In the data rows, zero lies at 7.5, halfway between 7 and 8.
Here is a table of points, one per row:
array([12., 10., 11.,  8.,  5.,  9., 11.,  5., 10., 11.,  6.,  8.,  9.,
       11.,  9., 10., 11.,  6.,  6.,  6., 11.,  7., 11., 11., 10., 12.,
       11.,  6., 13., 10.,  7., 12.])
array([11.,  7., 10.,  6., 13.,  6.,  8., 12., 15.,  6., 11., 11.,  7.,
        4.,  6., 10.,  7.,  9.,  9.,  5.,  7., 10.,  8., 13., 14., 10.,
       12., 13.,  7.,  5.,  6.,  9.])
array([12., 13., 11., 12., 13.,  9.,  7.,  5., 10.,  9., 10.,  7.,  3.,
        7., 11., 11.,  7., 10.,  7., 11.,  7., 10., 13.,  7.,  8., 13.,
        9., 10.,  7., 14., 10., 11.])
array([ 7., 14.,  6.,  9.,  6., 11., 13.,  9., 11., 10.,  7., 14.,  7.,
       11.,  9., 11.,  9., 13.,  6.,  5., 11.,  4.,  8.,  9., 10., 10.,
       10., 12., 13., 12.,  8.,  6.])
array([ 9.,  6.,  8.,  9.,  8., 10., 12., 11., 11., 15.,  8., 15.,  8.,
       13.,  9., 13.,  8., 10., 11.,  7., 13., 14.,  9.,  9.,  8., 10.,
        8.,  8., 15.,  9.,  9.,  7.])
array([ 8.,  7.,  9.,  6., 10., 11.,  6., 11., 13.,  6., 12.,  8., 11.,
       11., 15., 13.,  7., 10., 12.,  6., 11.,  6.,  7.,  9., 10., 13.,
       13.,  6.,  6.,  9.,  6.,  9.])
array([13.,  8., 10., 11.,  8., 11.,  8.,  6., 11., 10., 13., 10., 15.,
        7., 10., 11.,  7., 12.,  7., 10.,  9., 12., 14.,  7.,  7.,  5.,
       10.,  8.,  7.,  9.,  8., 11.])
array([ 5.,  9.,  6.,  8.,  7.,  8.,  5.,  5., 11.,  8.,  6.,  3.,  6.,
       11.,  8.,  7.,  7., 13.,  7., 10., 10., 15., 13.,  6.,  8., 12.,
        9.,  8., 13.,  9.,  7.,  6.])
array([12.,  8., 11., 10., 12., 11., 15.,  7., 11.,  9., 11., 10., 10.,
        7., 12., 11., 14., 15.,  7., 10., 10.,  6., 11.,  7.,  7., 13.,
        9.,  9., 11.,  9., 10., 12.])
array([12.,  7.,  7.,  7.,  7., 15., 15.,  8., 10., 11.,  7.,  9.,  7.,
        8., 15.,  9.,  5.,  7.,  7., 11.,  7.,  9.,  7.,  7., 13.,  8.,
       15.,  6.,  4.,  9.,  7., 12.])
array([15.,  8.,  7., 11.,  8., 14., 14.,  9., 11.,  8., 10.,  9., 10.,
        7., 15.,  7.,  5.,  5.,  6.,  9., 11.,  7., 12.,  8.,  6.,  6.,
       13., 10., 10., 11.,  8.,  8.])
array([10.,  8.,  8.,  9., 13., 15., 12.,  9., 10., 14., 11.,  8.,  8.,
        9.,  9., 10., 15.,  8.,  9.,  7., 10.,  9.,  8.,  9., 10.,  6.,
       15.,  8., 15., 10.,  9., 11.])
array([11., 11., 14., 13.,  6., 10.,  8., 15., 12.,  8.,  7.,  6.,  7.,
        6.,  6., 10.,  7.,  8., 11., 10.,  7., 11.,  6.,  6.,  4.,  9.,
       11., 13.,  8.,  6., 13., 11.])
array([13., 10.,  5., 10.,  5., 12.,  5.,  6., 10.,  7., 12.,  9., 13.,
        6., 11., 12., 12., 13.,  8.,  9., 10., 12., 11.,  7.,  8., 12.,
       11., 10., 11., 10., 10.,  3.])
array([ 9.,  7.,  7.,  7., 10.,  6.,  8., 15.,  7.,  7., 10.,  7., 10.,
       14.,  7., 13.,  8.,  8.,  7.,  7.,  4.,  8.,  8.,  7., 14.,  7.,
        8.,  5.,  7., 15., 15., 10.])
array([15., 12.,  8.,  6.,  9.,  9.,  9.,  8., 11.,  8.,  9.,  8., 15.,
        9., 12.,  6.,  8., 15.,  8.,  9.,  8., 12.,  6.,  8.,  7.,  8.,
       10., 10., 10., 15.,  7., 14.])
array([ 8.,  7.,  7., 13.,  8., 10.,  6., 12.,  6.,  6.,  7., 15.,  8.,
       14.,  9., 12., 10.,  8.,  7.,  7., 15., 10., 12.,  8., 11., 10.,
        8.,  7.,  9.,  7.,  9., 14.])
array([ 9.,  8.,  8.,  7., 13., 15., 12.,  8.,  7.,  6., 10.,  8.,  8.,
       11.,  7., 15.,  6.,  7., 10.,  9., 15.,  7.,  6.,  7., 10.,  6.,
        6.,  9., 15., 10.,  7., 11.])
array([11.,  7., 13.,  5.,  7.,  5.,  8.,  8.,  6.,  7., 12., 11.,  7.,
       15.,  8., 10.,  8.,  9.,  9., 15., 12.,  9.,  6., 11., 11.,  8.,
       11., 12.,  7.,  6.,  8.,  9.])
array([ 9.,  7.,  8.,  8.,  8.,  3.,  7., 12., 11.,  7., 10.,  9.,  8.,
        6., 15.,  6.,  9., 10., 12.,  6.,  8.,  6.,  7.,  9., 11.,  6.,
        6.,  6.,  9., 14.,  8., 13.])
array([11.,  6., 14., 13.,  5., 11.,  6., 10., 12.,  6.,  5., 10.,  6.,
       14.,  7., 13.,  7., 11.,  8.,  7., 12.,  9.,  5.,  9.,  9., 10.,
        7.,  5., 11., 12.,  6., 10.])
array([ 9.,  7., 10.,  6., 13., 11., 10., 10., 11., 15., 12.,  9.,  8.,
       10., 10.,  8.,  3.,  7.,  5.,  6., 12.,  7., 10.,  9.,  9.,  7.,
       14.,  6., 15.,  9.,  7., 10.])
array([ 7., 12.,  7.,  9.,  8.,  9., 13., 11., 13.,  8.,  6., 11.,  7.,
       11., 10., 10., 10., 10.,  6., 13., 11., 14., 11., 14., 10.,  9.,
        9., 10., 12., 11.,  8.,  7.])
array([11.,  6., 11.,  7.,  6.,  7.,  8., 15.,  5.,  7., 11.,  7.,  6.,
        4.,  7.,  9.,  8., 10.,  7., 13.,  8.,  9.,  8.,  4., 14.,  9.,
        9., 14.,  9.,  7.,  5., 12.])
array([ 9.,  7.,  8.,  7., 10., 15., 12.,  6., 11.,  6.,  9.,  9.,  7.,
        7., 15.,  4.,  8.,  6., 15.,  7.,  9.,  8.,  7.,  8., 12.,  7.,
        4.,  8., 11.,  9., 10., 10.])
array([ 9., 14., 11.,  7.,  6., 10.,  7., 13., 11., 11., 10.,  7., 15.,
        7., 12., 11.,  7., 10.,  7., 12.,  8., 12.,  7.,  7., 15., 11.,
        9., 11.,  9., 11., 11., 10.])
array([10.,  8., 10.,  7., 11., 14., 12., 11.,  6.,  7., 11.,  8., 10.,
       12.,  6., 11.,  7.,  6., 10.,  7., 10.,  7.,  7.,  8., 11.,  7.,
        6.,  6., 10.,  9.,  5.,  9.])
array([12., 15., 11.,  6., 10., 10.,  7., 10.,  9., 11., 12.,  7.,  4.,
        7., 14., 12.,  7., 11.,  6.,  9.,  8., 10.,  5.,  8.,  6., 10.,
        8., 10.,  8.,  3., 12., 10.])
array([10., 10., 11., 14., 11., 11.,  7.,  7.,  8.,  9.,  8., 10., 13.,
        8., 15.,  6.,  7., 11.,  7., 10.,  7., 11.,  5.,  7.,  7.,  7.,
       11., 12.,  8., 13.,  8., 10.])
array([ 7., 11.,  7.,  9.,  6.,  8., 11.,  9.,  8., 15.,  6., 11.,  8.,
       10.,  7., 12.,  6., 11., 14.,  6., 10.,  5., 10., 10.,  8.,  9.,
       12.,  7., 14.,  9.,  7.,  6.])
array([13.,  9., 10.,  9.,  6., 11., 12.,  7., 10., 11., 11., 11., 10.,
        6.,  8.,  7., 12.,  4.,  7., 10., 10.,  6.,  9.,  6.,  6., 15.,
       11.,  9., 11., 10.,  9.,  5.])
array([11.,  6., 11., 11.,  6., 11.,  7., 11., 11., 13., 13., 11.,  6.,
        9.,  6.,  9.,  7., 11., 12., 13., 11., 11.,  7., 13., 11., 10.,
       11., 12.,  7., 15.,  7.,  9.])
array([10.,  6., 10., 10., 11., 11., 11.,  7., 10., 14.,  6.,  8.,  9.,
       10., 12., 12., 14.,  6.,  6.,  8., 10.,  7., 11.,  9., 10.,  4.,
       11.,  8., 15.,  9.,  7.,  9.])
array([11., 12., 10.,  6., 10., 12.,  7.,  7., 10., 10., 10.,  8., 13.,
        9., 13.,  6.,  8., 12.,  7.,  9.,  7., 11.,  6.,  8.,  6.,  7.,
       10., 10.,  8., 13.,  8., 10.])
array([10., 13.,  5., 13.,  7.,  9.,  8., 13., 11., 12., 12.,  4.,  7.,
       12.,  7.,  9.,  8.,  8., 12., 10., 12.,  8., 15.,  6.,  6.,  9.,
        9., 11.,  6.,  6.,  6., 13.])
Along one direction, these points spread out more than along any other. Take the direction at right angles to it along which they spread out most. Go by this last direction. Where along it does each point below lie, from 0 to 99? The average is 50, and the first point in the table lies past the average. One standard deviation of the points above along it is 16.
array([14.,  9.,  9.,  5., 10., 13.,  5.,  8., 10., 12.,  6., 10., 10.,
        8., 15.,  8.,  8., 12.,  8., 11.,  7.,  5., 12.,  8.,  6.,  7.,
       11., 10.,  7., 11.,  8., 10.]) -> 71
array([11.,  6.,  3., 15.,  7., 11.,  8., 11., 12., 13., 11., 10.,  7.,
       12.,  7., 10.,  7., 11.,  9., 11.,  4., 10.,  5., 13., 12.,  9.,
        8., 12.,  7.,  5.,  7., 11.]) -> 34
array([ 5., 10., 11., 11.,  7., 10., 15.,  7.,  9.,  9.,  7., 10., 11.,
        8., 10.,  9., 11.,  6.,  7., 12.,  9.,  7.,  9., 12., 10., 13.,
       13.,  9., 14.,  9.,  7.,  7.]) -> 60
array([ 8.,  7.,  8.,  6.,  9., 15.,  7., 10.,  6.,  8.,  9.,  9.,  9.,
        4.,  5., 11.,  8., 11.,  8.,  7., 11.,  6.,  8., 10., 11.,  7.,
        7.,  6.,  6., 11., 11., 11.]) -> 40
array([ 5.,  8.,  7.,  7.,  8.,  9., 14., 12., 11., 11.,  6., 12.,  7.,
       12., 10.,  9., 11., 12.,  7., 10., 10., 13., 11.,  5.,  5., 11.,
       10.,  9.,  8., 11.,  7.,  6.]) -> 51
array([ 7., 15.,  8., 11.,  9.,  9.,  6., 15., 11.,  8.,  7., 15.,  7.,
       11.,  8.,  9.,  9.,  9.,  7., 11.,  8., 11., 14.,  5.,  7.,  7.,
        9.,  8.,  9.,  7.,  6.,  6.]) -> 38
array([ 7.,  7.,  6., 13.,  8., 10.,  6., 15.,  5.,  6.,  6., 14.,  9.,
       12.,  9., 11., 10.,  9.,  7.,  7., 14.,  9., 10., 15.,  7., 10.,
       10.,  6.,  9.,  7.,  8., 11.]) -> 28
array([ 9., 10.,  8.,  6.,  9., 10.,  7.,  6., 11., 10.,  9.,  8., 13.,
        7., 12., 12.,  8.,  7.,  7., 11.,  7., 10.,  6.,  7.,  5.,  6.,
       10., 12.,  7., 13.,  8., 12.]) -> 64
array([10.,  7., 15.,  6.,  6.,  8.,  9., 12.,  6.,  7., 12.,  9.,  8.,
       14.,  9., 12.,  8.,  9.,  7.,  4.,  5., 10., 10., 13., 12.,  9.,
        7., 15.,  8.,  7.,  7., 12.]) -> 23
array([ 7.,  9.,  7.,  8.,  7.,  9., 12.,  7., 10.,  7.,  9., 14.,  8.,
       10.,  9., 10.,  6.,  7.,  8., 12.,  5.,  6., 12.,  6.,  6., 15.,
       10.,  9., 15.,  9.,  8.,  9.]) -> 53
array([11.,  7.,  8.,  7., 10.,  5.,  9.,  8.,  5.,  7.,  9.,  9., 11.,
        5.,  5., 10.,  8.,  9., 12.,  6.,  6., 10.,  8., 10., 10.,  7.,
        8.,  5.,  7., 11., 11., 11.]) -> 37
array([11.,  8., 10., 13., 11., 12.,  7.,  7., 12.,  9.,  9.,  9., 15.,
        8., 10.,  5.,  6., 15.,  7., 11., 10.,  4., 12.,  7.,  8.,  6.,
       12., 11.,  7., 10., 10., 10.]) -> 68
